Each named turn below is shown by a few rows before and after it. Which turns, in which order, take the first row of each later pair to the second? The first pair is answered.
turn musif:
[ 1.46  0.66  0.98  2.29 -1.45 -0.96 -0.81 -0.31 -0.43  0.56 -2.73 -0.20
 -1.42  0.14 -1.19 -0.16 -0.19] => [-1.84  0.48 -0.49 -0.56  2.55 -0.42  0.12 -1.49  0.67 -0.36  1.21 -0.83
  0.73 -0.46  0.59  2.09  1.07]
[-1.22  0.77  1.00 -2.86  3.87 -1.08  0.45 -2.08  3.57 -1.10  0.50 -0.19
 -0.94  1.02  0.08  2.44  2.27] => [ 1.52  3.35  0.60 -2.22 -1.77 -1.98  0.78  0.12  1.34  0.35 -0.96  2.14
  0.64 -0.80  1.85 -2.79 -3.66]
[-0.90 -1.89  0.56 -0.05  0.81  2.07 -0.18  0.04  2.32 -2.35 -0.86 -0.20
 -1.83 -0.13  1.42 -1.12  3.74] => [-0.83 -0.02 -0.88 -1.41 -0.95  1.38  0.41  1.14  1.62 -1.98  0.56  1.09
  0.89 -1.27  3.71 -3.38 -0.05]
turn notev:
[ 0.50  0.20 -2.10  0.24  0.02  1.87  3.35 -1.71 -1.26 -0.01  1.75  0.64
  1.74 -2.61  2.63 -0.68 -3.29] => [ 0.92  0.18 -2.13  0.00 -0.31  2.23  3.02 -1.44 -1.54  0.07  1.71  0.57
  1.66 -2.71  2.86 -1.24 -3.35]
[-0.35 -0.50  0.48 -0.20  2.31  0.91 -0.41 -0.42 -0.49 -0.46  0.08 -0.08
 -0.41 -0.62 -0.77  0.60  1.90] => [ 0.85 -0.66  0.81 -0.38  0.43  1.03 -0.73  0.59 -0.85  0.12 -0.95  0.55
 -0.81 -0.16 -1.16 -1.49  1.51]
[ 1.55  1.20  1.33  1.11 -2.20 -0.17 -0.20  1.07 -0.37  0.64 -1.68  0.02
 -1.10 -0.19 -1.02 -0.97 -0.99] => [-0.70  0.84  0.60  1.04  1.69  0.03  0.20 -0.89  0.97 -0.53  1.22 -0.82
 -0.07 -0.49 -0.31  3.30  0.53]
[ 0.64  0.50 -0.94  0.89 -0.04  0.23 -2.67 -0.99  2.35 -1.95 -0.86 -2.67
 -1.52  0.05 -1.56  0.20  0.62] => [ 0.08 -0.05 -1.44 -0.98  0.52  0.35 -2.40 -0.39  2.48 -1.97 -0.29 -2.57
 -1.08  0.05 -1.23 -0.74  1.44]
turn lemi:
[-0.64  1.46 -1.07  1.20  1.48  0.06 -1.03 -0.95  0.98  0.31  1.90 -0.21
  2.54 -0.86  3.38  1.35 -2.25] => [-1.26  0.93 -1.49 -1.17  0.96  0.84 -0.86  0.52  0.76  0.67  1.84 -0.24
  2.96 -0.74  3.28 -1.18 -1.51]
[ 1.13  2.30 -2.16  0.75  0.94  1.06 -0.12 -1.17  0.31 -1.14 -0.61 -0.84
 -0.75 -0.36 -0.20 -2.41 -1.05] => [ 1.03  2.11 -2.34  1.01  0.79  1.14 -0.01 -1.22  0.05 -1.00 -0.60 -0.79
 -0.72 -0.39 -0.18 -2.39 -0.85]
[-2.60 -2.15 -0.19 -2.38  3.27  1.17 -0.17 -1.10  0.28 -0.35  1.91 -1.52
 -0.12  0.36  0.40  1.41  2.49] => [-2.38 -2.40 -0.16 -3.19  2.91  1.75 -0.05 -0.32 -0.28  0.12  1.29 -1.43
 -0.35  0.96 -0.05  0.11  3.20]
[-1.29  0.90 -0.14 -0.25  0.01  0.31  0.27  0.27 -0.76 -0.35 -0.20  0.60
 -1.09 -0.95  0.78  2.10  0.19] => [-1.47  0.94 -0.44 -0.69  0.17  0.51  0.25  0.71 -0.96 -0.56  0.14  0.59
 -0.67 -1.17  0.80  1.55  0.14]
turn Lozel:
[-0.78 -0.21 -1.11 -0.85  2.49 -1.16  0.99 -0.79 -1.20  0.76  4.08  0.70
  3.25  0.93  0.87 -1.45 -2.33] => [ 0.27 -2.80  0.89 -0.77  1.94  0.01 -0.36  0.24 -0.99  1.00  0.07 -0.14
 -0.75  3.75 -2.70 -3.12  2.49]
[ 0.64  0.84 -0.97  1.33 -0.07 -0.57  0.01  0.51 -0.45  0.17 -0.44  0.71
  1.49 -1.79  0.71  0.60 -2.10] => [-1.14 -1.20 -1.13 -0.78  2.66  0.28 -0.27  0.56  0.44 -0.30  0.23 -0.31
  0.74 -0.57 -0.30  1.09  1.90]
[-1.97 -0.95 -0.20 -1.62  1.91  1.14 -0.37  0.04  0.18  0.18 -0.19 -0.24
  1.31  0.46 -1.24  0.59  2.84] => [ 0.92  0.37  1.43  1.54 -2.52  0.09 -0.49  0.54 -1.09  0.88 -3.21  0.91
  0.08 -0.12 -1.29 -0.81 -0.27]
[-0.53 -1.39 -0.02 -0.67  0.95  0.63  0.17  0.10  0.60  0.43  0.93 -0.86
 -0.33  0.07 -0.66 -0.11  1.06] => [ 1.16 -0.56  0.54  1.31 -1.41 -0.06  0.19  0.19  0.29  0.73 -0.30 -0.27
 -0.81 -0.16 -0.49 -0.77 -0.56]

Between the rows of a pair lie 2 to 3 turns.
[-0.18  1.06  1.57  1.63 -0.27 -0.46  0.78 -2.29  0.57 -0.92 -0.43 -2.08
 -1.18  1.21  0.28  4.32 -0.69] => [-0.31  1.90 -0.32 -2.04 -2.34 -0.22  1.34  1.01 -0.74  0.15  0.48 -0.90
  1.59  0.30  1.99 -2.00 -3.21] -> musif, Lozel, musif
[-0.41 -2.41  0.48 -1.76  2.45  1.35 -0.13 -0.37  1.56 -0.75 -0.49 -1.59
 -2.45  0.65 -1.91  1.28  4.62] => [ 0.91 -1.91  1.50 -0.34  0.33  1.35 -0.46  0.16  1.00 -0.68 -2.26 -0.93
 -3.53  1.03 -2.58  0.25  3.84] -> Lozel, Lozel, Lozel
[ 1.33 -0.44  2.43  0.85 -2.40  1.01 -0.54  0.80 -0.03  0.25 -2.02 -0.53
 -1.58  0.57 -1.57 -1.43  1.29] => [-0.95 -1.46  1.56 -0.68  1.23  1.43 -0.22 -0.36  0.96 -0.88  0.04 -1.40
 -0.89  0.70 -1.31  1.22  3.35] -> musif, musif, musif
[ 2.04  0.79  0.48  1.49 -2.41 -1.95  0.60  0.20 -3.14  0.56  0.86  0.05
  1.55 -0.62 -0.26  0.12 -2.36] => [ 1.00 -2.28  1.34 -0.20 -0.19 -0.14 -0.30  0.54 -1.71  0.33 -0.51 -0.89
 -0.67  1.61 -3.05 -0.32  2.94] -> notev, Lozel, notev
[ 2.93 -2.56  0.06  0.38 -2.22  0.25  1.40  0.23  0.78  0.12 -1.23  1.02
 -1.08  1.53  0.88 -2.17 -0.11] => [ 0.95 -3.48 -0.19  0.85  1.36  0.38  1.57 -1.97  2.16 -0.50  0.53 -0.11
 -1.03  1.60  0.86  1.94  1.91] -> Lozel, musif, notev
[ 0.51 -0.85 -1.28 -0.82  1.46 -0.57  1.72 -0.47  1.81 -1.84 -0.11 -0.59
  0.82 -0.39  1.00  2.18 -1.72] => [ 2.52 -1.75  0.22 -0.15 -0.48 -0.13  0.71  0.64  0.80 -1.37 -3.15 -0.30
 -1.28  0.71 -0.79  0.06 -0.92] -> Lozel, musif, musif
[-0.30  1.19 -0.86 -2.00 -3.65 -1.78 -0.28  1.21 -1.77  2.10 -0.72  0.99
  0.40 -0.37  1.40 -1.29 -4.08] => [-2.33  1.29 -1.63 -2.06  0.44 -2.04  0.07 -0.81 -0.57  0.93  2.36  0.18
  1.58 -1.28  2.13  2.73 -3.04] -> lemi, notev, lemi
[-1.04  2.48 -1.94  1.26  2.27 -1.04  1.53 -1.24  0.44 -0.98  3.84 -0.13
  2.46 -0.81  3.31  2.84 -2.68] => [-1.04  0.68 -0.53  2.23  3.61 -0.40  0.64 -2.26  0.98 -1.30  2.85 -1.07
  0.02  0.69  0.88  5.35  1.10] -> musif, musif
[ 2.39 -1.06  0.40  3.36 -1.32 -1.09 -0.77 -1.18 -0.29 -0.81 -3.17  0.17
 -4.20  0.53 -2.34  0.77  1.57] => [ 0.81 -2.27 -0.06  0.43  0.12 -0.32 -0.91 -0.27 -0.23 -0.90 -2.38  0.00
 -3.90  1.33 -2.69 -0.62  4.55] -> musif, Lozel
[ 0.36 -2.04  1.89 -2.23 -0.52  1.11 -0.64  1.04  0.02 -1.61 -3.25  0.33
 -1.56  0.34 -0.02 -3.22  0.24] => [ 0.28 -2.10  2.74  0.13  0.79  0.32 -0.93 -0.73  0.83 -2.16 -3.09 -0.29
 -2.51  0.78 -0.67  0.68  1.00] -> Lozel, musif
[-1.91 -2.78  0.80 -0.29 -0.51 -0.27 -0.74  0.95 -0.81 -0.11  0.38 -0.35
 -2.29  0.46 -0.86 -1.02  2.40] => [-3.10 -1.61 -0.43 -0.35  0.85 -0.79  0.05 -0.21 -0.37 -0.56  3.02 -0.61
 -0.61 -0.32  0.80  1.21  0.58] -> lemi, Lozel, Lozel
[ 0.06 -3.13  1.10 -2.47  1.41  1.05 -0.65  0.96 -0.49  0.84 -0.52 -0.35
 -1.92  0.96 -1.37 -2.00  4.26] => [ 1.21 -1.77  0.48 -2.90 -1.26  0.53 -0.11  2.13 -1.41  1.53 -1.08  0.69
 -0.08  0.10  0.01 -5.24  0.73] -> musif, Lozel
[ 1.55  1.55  1.43 -2.59 -0.24 -0.03  1.37  2.08  1.30 -0.48 -0.18  0.45
 -1.16  0.78 -0.53 -2.35  1.42] => [ 1.33  1.50  1.00 -2.96  0.15  0.36  1.45  2.20  1.45 -0.23  0.41  0.66
 -0.49  0.73 -0.06 -2.63  0.87] -> musif, musif
[ 1.39 -1.52  1.75  1.65 -1.36  0.17 -0.44  0.31 -0.46 -0.06 -2.18  0.29
 -2.87  3.17 -2.32 -0.82  0.89] => [-1.43 -0.83 -0.95 -3.04  0.27  0.37  0.98  1.89 -0.65 -0.39  1.93  0.59
  0.93  1.93  0.56 -3.92 -0.51] -> notev, notev, musif
[ 0.53 -1.87  2.49  1.60 -0.55  1.91 -0.98 -1.86  0.56 -0.46 -0.60 -1.84
 -3.06  1.26 -1.63  2.46  3.65] => [ 2.40  0.42  2.44  4.57 -3.14  0.69 -0.36 -2.00 -0.18 -0.05 -0.88 -0.53
 -2.28 -0.15 -0.17  2.22 -0.94] -> musif, musif, lemi
[ 0.73  1.23  1.47  4.05 -2.81  0.24  0.45 -0.40  0.03 -0.39 -1.25 -0.52
 -1.23  0.96 -1.37  0.51 -0.12] => [-1.63 -0.91  1.22  1.29  0.22  0.97 -0.01 -0.83  1.00 -0.55 -0.12 -1.33
 -1.37  1.81 -1.69  0.92  3.66] -> Lozel, Lozel
[ 0.34  1.29  1.27  0.23 -2.77 -0.41 -0.03  1.49 -0.59  0.88 -1.18  2.68
 -0.28 -0.66 -1.14 -3.88 -2.42] => [-0.20  2.37  1.20  3.37 -0.21 -1.36  0.57 -1.58  0.64 -0.41  0.41  1.97
  0.22 -1.41 -0.02  2.80 -3.01] -> notev, musif
[ 1.66 -0.79  2.06  2.05 -1.61  0.02 -1.00  0.11  0.05  0.00 -3.28  0.07
 -2.06  0.75 -1.87 -0.90  0.76] => [-2.15  0.04 -1.22 -2.56  1.74  0.16  0.75  0.30  0.32 -0.76  2.52  0.15
  2.31 -0.77  2.18 -1.12 -0.91] -> musif, musif, Lozel
